Small tables with named rows and columns. After each table, cells are looked up by row and column.

Kufo
         Ruvur  Bapir   Zipu    Sir  Bafiz  Besez
Vune     63123  43567  62591  44678  46129  22274
Zag      36563  61289  26396  37535  44898  27420
Fiz      42525  33935  34939  21832  36801  58959
Neni     35548  73505  13894  32102  45518  17050
Tikek    24960  49071  72332  28798  27111  58018
Tavenu   45738  41750  24816  44181  81772  66603
Tonazut  33919  58431  51951  81296   6004  64655
Lub      25083  48128  67271  26805  36738  52118
Gogo     34081  15504  59777  65711  60002  29559
Nen      74340  35958  75171  49776  50047  10770
Led      36920  60926  26397  37686  45265  27229
Sugoba   30519  26046  29632  36159  29230  29532
Fomis    63574  43682  62445  44965  46473  22435

Sir of Fomis: 44965
Zipu of Vune: 62591
Ruvur of Fiz: 42525
Bapir of Tikek: 49071
Ruvur of Nen: 74340
Zipu of Neni: 13894
Bapir of Fomis: 43682
Zipu of Tikek: 72332
Besez of Nen: 10770
Bafiz of Tavenu: 81772
Bafiz of Sugoba: 29230
Bafiz of Nen: 50047
Ruvur of Neni: 35548
Zipu of Fiz: 34939
Sir of Neni: 32102
Zipu of Tavenu: 24816
Sir of Tikek: 28798

Tez.csv
,Letin,Gumin
Kif,131,93
Dovu,144,245
Zege,159,24
Dipevu,163,182
Ket,167,222

Letin of Zege = 159
Letin of Ket = 167
Letin of Dipevu = 163
Gumin of Zege = 24
Letin of Kif = 131
Gumin of Kif = 93
Gumin of Dovu = 245
Gumin of Dipevu = 182

Table Likote
|  | Papekez | Mome | Tumasag | Sosuno | Siv | Boso | Bobula | Vodot | Fibi |
|---|---|---|---|---|---|---|---|---|---|
| Met | -37.33 | -68.38 | -55.41 | -97.54 | -47.34 | -20.37 | -49.93 | 34.62 | -15.87 |
| Fut | -11.31 | 49.08 | -53.07 | -7.98 | -39.25 | -45.83 | -44.05 | -22.64 | -7.89 |
| Tadu | -4.81 | 44.27 | -32.45 | -78.78 | -17.13 | -51.33 | -23.70 | 27.79 | -14.81 |
| Kal | -69.25 | -75.74 | 83.84 | -23.79 | -3.20 | 12.24 | -27.41 | -37.27 | 17.95 |
| Dipar | -18.80 | -16.88 | -22.99 | -90.52 | -8.26 | -33.39 | -44.24 | 4.85 | -3.39 |
| Kogu | -3.93 | -48.57 | 95.97 | 6.55 | -19.90 | -26.38 | -49.99 | -16.81 | -51.43 |
| Nubo | -26.99 | 37.31 | 35.77 | 59.95 | -7.31 | -41.53 | 14.89 | 6.84 | -62.92 |
| Pif | -5.11 | 1.42 | -12.82 | 30.58 | -18.96 | 23.50 | -27.10 | -51.85 | -7.71 |
| Tel | -18.57 | 60.86 | -38.36 | -61.99 | -11.57 | 4.94 | -21.36 | 25.28 | -46.62 |
| Nalum | -51.69 | -10.20 | 18.78 | 13.63 | -15.00 | -11.48 | -84.64 | 46.03 | -15.52 |

What is the Papekez of Nubo in Likote?
-26.99
What is the Vodot of Kogu in Likote?
-16.81
What is the Fibi of Pif in Likote?
-7.71
What is the Siv of Nubo in Likote?
-7.31
What is the Fibi of Dipar in Likote?
-3.39
What is the Bobula of Tel in Likote?
-21.36
What is the Tumasag of Kogu in Likote?
95.97
What is the Fibi of Nubo in Likote?
-62.92
What is the Sosuno of Nalum in Likote?
13.63
What is the Bobula of Nubo in Likote?
14.89
What is the Bobula of Pif in Likote?
-27.10
What is the Boso of Nubo in Likote?
-41.53
What is the Tumasag of Dipar in Likote?
-22.99
What is the Fibi of Met in Likote?
-15.87

